Here are some points:
[-13  19 -28 -16  23 -52  21  10  60 -12  15 -19 -13  13 -22  29  25  15  26 -15  26  11 -35  18  76  32  29 -15  21  21 -23  33 -33 -11 -23 -21 -12 -26 -39 -39 -41 -21  13  37 -23  13  17  46]
[-13 -31  21  36 -25  11  21  10 -10 -12 -37  31  46  13  26 -20 -23 -37  26  39  26  11 -35 -32  -8 -18 -20  38 -28  21  25  33  17 -11  25  27 -12  22  15  15 -73  28 -46  37 -23 -44  17  46]
[-13  19  21  36 -25  11  21  10 -10 -12 -37  31  46  13  26 -20 -23  15  26 -15  26  11  16 -32  -8 -18  29  38 -28  21  25 -17 -33  51  25 -21 -12  22  15  15 -34  28 -46 -15 -23  13  17 -13]
[-13  19  21 -16  23 -52  21 -58  60 -12  15  31 -13  13  26 -20 -23  15 -22  39  26  11 -35 -32  -8 -18  29  38 -28 -27  25  33 -33 -11 -23  27 -12 -26  15 -39 -35  28 -46 -15 -23  13  17  46]
[ 43  19  21  36  23  11 -27  10 -10  50  15 -19 -13 -44 -22  29  25  15 -22 -15 -22  11  16  18  -8 -18 -20 -15 -28 -27  25  33  17 -11 -23 -21  50  22  15  15  16 -21  13 -15  25  13  17 -13]
[-13 -31  21 -16 -25  11  21 -58 -10 -12  15 -19 -13  13  26 -20 -23  15  26 -15  26  11  16 -32  -8 -18 -20  38 -28  21  25  33 -33 -11  25 -21 -12  22  15 -39  -1  28 -46 -15  25  13 -34 -13]
[ 43 -31 -28  36  23  11 -27  10 -10  50  15 -19 -13  13 -22  29  25  15 -22  39 -22  11 -35  18  -8 -18 -20 -15  21 -27 -23 -17 -33 -11 -23  27  50  22  15  15  29  28  13 -15  25  13  17  46]
[-13  19  21 -16  23  11 -27  10 -10 -12  15  31 -13  13 -22 -20 -23  15 -22 -15 -22  11  16  18  -8  32  29 -15  21  21 -23 -17  17 -11  25 -21 -12 -26 -39  15  -1 -21  13  37 -23  13 -34 -13]
[-13  19 -28 -16  23  11 -27  10 -10 -12  15 -19 -13 -44 -22 -20  25 -37  26 -15 -22  11 -35  18  -8  32  29 -15  21  21 -23 -17  17 -11  25 -21 -12  22  15 -39 -18 -21  13 -15  25 -44  17 -13]
[-13 -31 -28 -16  23  11 -27  10 -10 -12  15 -19 -13 -44 -22 -20  25 -37  26 -15 -22  11 -35  18  -8 -18  29 -15  21 -27 -23  33  17 -11  25 -21 -12  22  15 -39 -32 -21  13 -15  25 -44  17 -13]
[ 43 -31 -28 -16  23  11  21  10 -10 -12  15 -19  46 -44 -22  29  25 -37  26 -15 -22 -51 -35  18  -8 -18 -20 -15  21 -27  25  33  17 -11 -23  27 -12  22  15 -39  -6 -21  13 -15  25 -44 -34 -13]
[-13 -31 -28 -16 -25  11 -27 -58 -10 -12  15 -19 -13  13 -22 -20  25  15 -22 -15  26  11  16 -32  -8 -18 -20  38 -28 -27  25 -17  17  51  25  27  50 -26  15 -39  37  28  13 -15  25  13 -34 -13]
[-13  19  21 -16 -25  11 -27  10 -10 -12 -37 -19 -13  13 -22 -20  25  15  26 -15 -22  11  16  18  -8 -18 -20 -15  21  21  25 -17  17 -11 -23  27 -12 -26  15  15  22 -21  13 -15  25  13  17 -13]
[-13 -31  21  36 -25  11 -27  10 -10 -12  15 -19 -13  13  26 -20 -23  15 -22 -15 -22  11  16 -32  -8 -18 -20  38 -28  21  25 -17 -33 -11  25  27 -12  22  15  15 -16 -21  13 -15 -23  13 -34 -13]
10 more points follow, each with its number after it:
[-13  19  21 -16  23  11 -27  10 -10 -12 -37 -19 -13  13  26 -20 -23  15 -22 -15 -22  11  16  18  -8 -18 -20 -15  21  21 -23 -17  17 -11 -23 -21  50 -26 -39  15  11 -21  13  37  25  13  17 -13] 0
[-13  19 -28 -16  23 -52  21  10  60  50  15  31 -13  13 -22  29  25  15 -22  39  26  11 -35  18  76  32 -20 -15  21  21 -23 -17  17 -11 -23 -21 -12 -26  15  15  17 -21  13  37 -23  13 -34  46] 1
[ 43  19 -28 -16  23  11 -27  10 -10  50  15  31 -13 -44 -22  29  25 -37 -22 -15 -22  11 -35  18  -8 -18 -20 -15 -28 -27  25 -17 -33 -11 -23  27  50  22  15  15  31  28  13 -15  25  13 -34 -13] 2
[ 43  19 -28 -16  23  11  21  10 -10 -12  15 -19  46 -44 -22  29  25 -37  26 -15 -22  11 -35  18  -8 -18 -20 -15  21 -27  25 -17  17 -11 -23  27  50  22  15  15   2 -21  13 -15 -23  13  17 -13] 3
[ 43 -31 -28 -16 -25  11  21  10 -10 -12  15 -19  46 -44 -22  29  25  15  26  39 -22 -51 -35  18  -8  32 -20 -15 -28 -27  25 -17  17 -11 -23 -21 -12  22  15  15  -4 -21  13 -15 -23 -44  17 -13] 4
[ 43 -31  21  36  23  11  21  10  60  50  15  31  46 -44  26  29  25 -37  26  39  26 -51  16  18  -8  32 -20 -15 -28 -27 -23 -17 -33 -11  25  27 -12  22  15  15  23 -21  13  37 -23  13  17  46] 5
[ 43 -31 -28  36  23  11 -27  10 -10  50  15 -19 -13  13  26  29  25  15  26 -15 -22  11 -35  18  -8 -18 -20 -15 -28 -27 -23 -17 -33  51 -23  27 -12  22  15  15  27  28  13 -15 -23  13  17 -13] 6
[-13 -31  21  36 -25  11  21  10 -10 -12 -37  31  46  13  26 -20 -23 -37  26  39  26  11  16 -32  -8 -18 -20  38 -28  21  25  33 -33 -11  25  27 -12  22  15  15 -88  28 -46  37 -23 -44  17  46] 7
[ 43 -31 -28 -16  23  11 -27  10 -10 -12  15 -19  46 -44 -22  29  25 -37  26 -15 -22 -51 -35  18  -8  32 -20 -15 -28 -27  25 -17  17 -11 -23 -21 -12  22 -39 -39   5 -21  13 -15 -23 -44  17 -13] 8
[-13  19 -28 -16  23 -52  21  10  60 -12  15 -19 -13  13 -22 -20  25  15  26 -15 -22  11 -35  18  76  32  29 -15  21  21 -23 -17  17 -11 -23 -21 -12 -26 -39  15 -23 -21  13  37 -23  13  17 -13] 9
Which two of these numbered points are nearest to each point below, looking only along the 5 directions in which the first points spread most? Their numbers follow each, nearest first.
[ 43  19 -28 -16  23  11 -27  10 -10 -12  15  31 -13  13 -22  29  25  15 -22 -15 -22  11 -35  18  -8 -18  29 -15  21 -27 -23 -17  17 -11 -23  27 -12  22  15  15  14  28  13 -15  25 -44  17 -13] > 3 4
[-13 -31  21 -16 -25 -52 -27 -58 -10  50  15 -19 -13  13 -22  29 -23 -37 -22  39  26  11  16  18  -8 -18 -20  38 -28 -27 -23 -17 -33  51  25  27 -12 -26 -39  15  43  28  13 -15 -23  13 -34  46] > 6 2
[-13  19 -28 -16  23 -52  21  10  60 -12  15 -19 -13  13 -22  29  25  15  26  39  26  11 -35  18  76  32 -20 -15  21  21 -23 -17 -33 -11 -23  27 -12 -26 -39  15 -10 -21  13  37 -23  13  17  46] > 1 9
[ 43 -31 -28 -16  23  11  21  10 -10 -12  15 -19  46 -44 -22  29  25  15  26 -15 -22 -51 -35  18  -8  32  29  38 -28 -27  25 -17 -33 -11 -23 -21 -12  22  15  15 -30 -21  13 -15 -23 -44  17 -13] > 4 8
[-13  19  21  36  23  11 -27  10 -10 -12 -37  31 -13  13 -22 -20 -23  15 -22 -15  26  11  16  18  -8  32 -20 -15  21  21 -23 -17  17 -11  25 -21 -12 -26 -39  15  -5 -21  13  37 -23  13 -34 -13] > 0 9
[-13  19 -28 -16  23 -52  21  10  60 -12 -37 -19 -13  13 -22  29 -23  15  26  39  26  11 -35  18  76  32  29 -15  21  21 -23 -17  17 -11 -23 -21 -12 -26 -39  15 -18 -21  13  37 -23  13 -34 -13] > 9 1
[ 43 -31 -28 -16 -25  11 -27  10  60 -12  15 -19  46 -44 -22  29  25  15  26  39  26 -51 -35  18  -8  32 -20 -15 -28 -27  25 -17 -33 -11  25  27 -12  22  15  15   2 -21  13 -15 -23 -44  17 -13] > 4 3
[-13  19  21  36 -25  11 -27  10 -10 -12 -37 -19 -13  13 -22 -20 -23  15 -22 -15 -22  11  16  18  -8 -18  29 -15  21  21 -23 -17  17 -11  25 -21 -12 -26  15  15   1 -21  13 -15  25  13 -34 -13] > 0 6
[ 43  19 -28 -16  23  11 -27  10 -10  50  15 -19  46 -44 -22  29  25 -37 -22 -15 -22  11 -35  18  -8  32 -20 -15  21 -27 -23 -17  17 -11 -23  27 -12  22  15  15  16  28  13 -15 -23 -44 -34 -13] > 3 4
[-13  19  21 -16  23 -52  21  10 -10 -12  15  31 -13  13 -22  29  25  15 -22 -15  26  11 -35 -32  76 -18  29 -15 -28  21  25  33 -33 -11 -23  27 -12 -26  15 -39  16  28  13 -15 -23  13 -34  46] > 1 9
[ 43  19 -28 -16  23  11  21  10 -10 -12  15 -19  46 -44 -22  29  25  15  26 -15 -22 -51 -35  18  -8  32 -20 -15  21 -27  25 -17  17 -11 -23 -21 -12  22  15 -39  -7 -21  13 -15 -23 -44 -34 -13] > 8 4
[ 43  19 -28 -16  23  11  21  10 -10 -12  15 -19  46 -44 -22  29  25 -37  26 -15 -22 -51 -35  18  -8 -18 -20 -15 -28 -27  25 -17  17 -11 -23  27 -12  22  15  15 -15 -21  13 -15 -23 -44 -34 -13] > 4 8
[ 43 -31 -28 -16 -25  11 -27  10 -10 -12  15 -19 -13  13 -22 -20  25  15 -22 -15 -22  11  16  18  -8 -18 -20 -15  21  21 -23 -17  17 -11  25  27  50  22  15  15  17 -21  13 -15  25  13  17 -13] > 2 6
[-13 -31  21  36 -25 -52  21 -58  60  50  15  31 -13 -44  26  29 -23 -37  26  39  26 -51  16  18  -8  32 -20  38 -28 -27 -23 -17 -33 -11 -23 -21 -12  22  15  15  43 -21  13  37 -23  13  17  46] > 5 6
[ 43 -31  21 -16 -25  11  21  10  60 -12  15 -19  46 -44 -22  29  25  15  26  39  26 -51 -35  18  -8  32 -20 -15 -28 -27  25 -17 -33 -11  25 -21 -12  22 -39  15  17 -21  13 -15 -23 -44  17 -13] > 4 3
[-13  19  21 -16 -25  11 -27  10 -10 -12  15 -19 -13  13 -22 -20 -23  15 -22 -15 -22  11  16  18  -8  32  29 -15  21  21 -23 -17  17 -11  25 -21 -12 -26  15  15  -9 -21  13  37  25  13  17 -13] > 0 9
[-13  19 -28 -16  23  11 -27  10 -10  50  15 -19 -13 -44 -22  29  25 -37  26 -15 -22  11 -35  18  -8  32  29 -15  21 -27 -23 -17  17 -11 -23  27  50  22  15  15  18  28  13 -15  25  13  17 -13] > 3 2
[-13  19  21 -16 -25  11 -27  10 -10 -12  15 -19 -13  13 -22 -20  25  15 -22 -15 -22  11  16  18  -8 -18  29  38  21  21 -23 -17  17 -11  25 -21 -12 -26  15  15 -11 -21  13  37  25  13  17 -13] > 0 9
[ 43 -31 -28 -16  23  11 -27  10 -10 -12  15 -19 -13  13 -22  29  25 -37  26 -15 -22  11 -35  18  -8  32  29 -15  21  21 -23 -17  17 -11 -23 -21 -12  22  15 -39   6 -21  13 -15  25 -44  17 -13] > 8 3
[-13  19  21 -16 -25  11 -27  10 -10 -12  15 -19 -13  13  26 -20 -23  15 -22 -15  26  11  16  18  -8 -18 -20 -15  21  21 -23 -17  17 -11 -23 -21 -12 -26 -39  15   3 -21  13  37 -23  13  17 -13] > 0 9
[-13  19  21 -16 -25  11 -27  10 -10 -12  15 -19 -13  13 -22 -20 -23  15  26 -15 -22  11  16  18  -8 -18  29 -15  21  21 -23 -17  17 -11  25 -21  50 -26  15  15  12 -21  13 -15  25  13  17 -13] > 0 6
[-13 -31  21  36 -25  11  21  10 -10 -12 -37  31  46  13  26 -20 -23 -37  26  39  26 -51  16 -32  -8 -18 -20  38 -28  21  25  33  17 -11  25  27 -12  22  15  15 -46  28 -46  37 -23 -44  17 -13] > 7 5
[-13 -31  21  36 -25  11  21  10 -10 -12 -37  31  46  13  26 -20 -23 -37  26  39  26  11  16 -32  -8 -18  29  38 -28  21  25  33 -33 -11  25 -21 -12  22  15  15 -68  28 -46 -15 -23  13  17 -13] > 7 5
[ 43 -31  21  36  23 -52  21  10  60  50  15 -19 -13 -44  26  29  25 -37  26  39  26 -51  16  18  -8  32 -20 -15 -28 -27 -23 -17 -33 -11  25 -21 -12  22  15  15  33  28  13 -15 -23  13  17  46] > 5 6
[ 43 -31 -28 -16  23  11  21  10 -10 -12  15 -19  46 -44 -22  29  25 -37  26 -15 -22  11 -35  18  -8  32 -20 -15  21 -27  25  33  17 -11 -23 -21 -12  22  15 -39 -17  28  13  37  25 -44  17 -13] > 8 4
[ 43  19 -28 -16  23  11  21  10 -10 -12  15 -19  46 -44 -22  29  25 -37  26  39 -22 -51 -35  18  -8  32  29 -15  21 -27  25 -17  17 -11 -23 -21 -12  22  15  15 -21 -21  13 -15 -23 -44 -34 -13] > 8 4
[-13 -31 -28  36  23  11 -27  10 -10  50  15 -19 -13 -44 -22  29  25 -37 -22 -15 -22  11 -35  18  -8 -18 -20 -15 -28 -27 -23 -17  17 -11 -23  27 -12  22  15  15  17  28  13 -15  25 -44  17 -13] > 3 4
[-13  19 -28 -16  23 -52  21  10  60  50  15 -19 -13  13  26  29  25  15  26 -15  26  11 -35  18  76  32  29 -15 -28 -27 -23  33 -33 -11 -23  27 -12 -26 -39 -39 -44  28  13  37 -23  13  17  46] > 1 9
[-13  19  21 -16  23  11 -27  10 -10 -12 -37  31 -13  13 -22 -20 -23  15 -22 -15 -22  11  16  18  -8 -18 -20 -15  21  21 -23 -17  17  51 -23 -21 -12 -26  15  15  17 -21  13 -15 -23  13  17 -13] > 0 6
[ 43  19 -28  36  23  11 -27  10 -10 -12  15 -19 -13 -44 -22  29  25 -37 -22 -15 -22  11 -35  18  -8 -18 -20 -15  21 -27 -23 -17  17 -11 -23  27 -12  22  15  15  50  28  13 -15  25 -44  17 -13] > 3 2
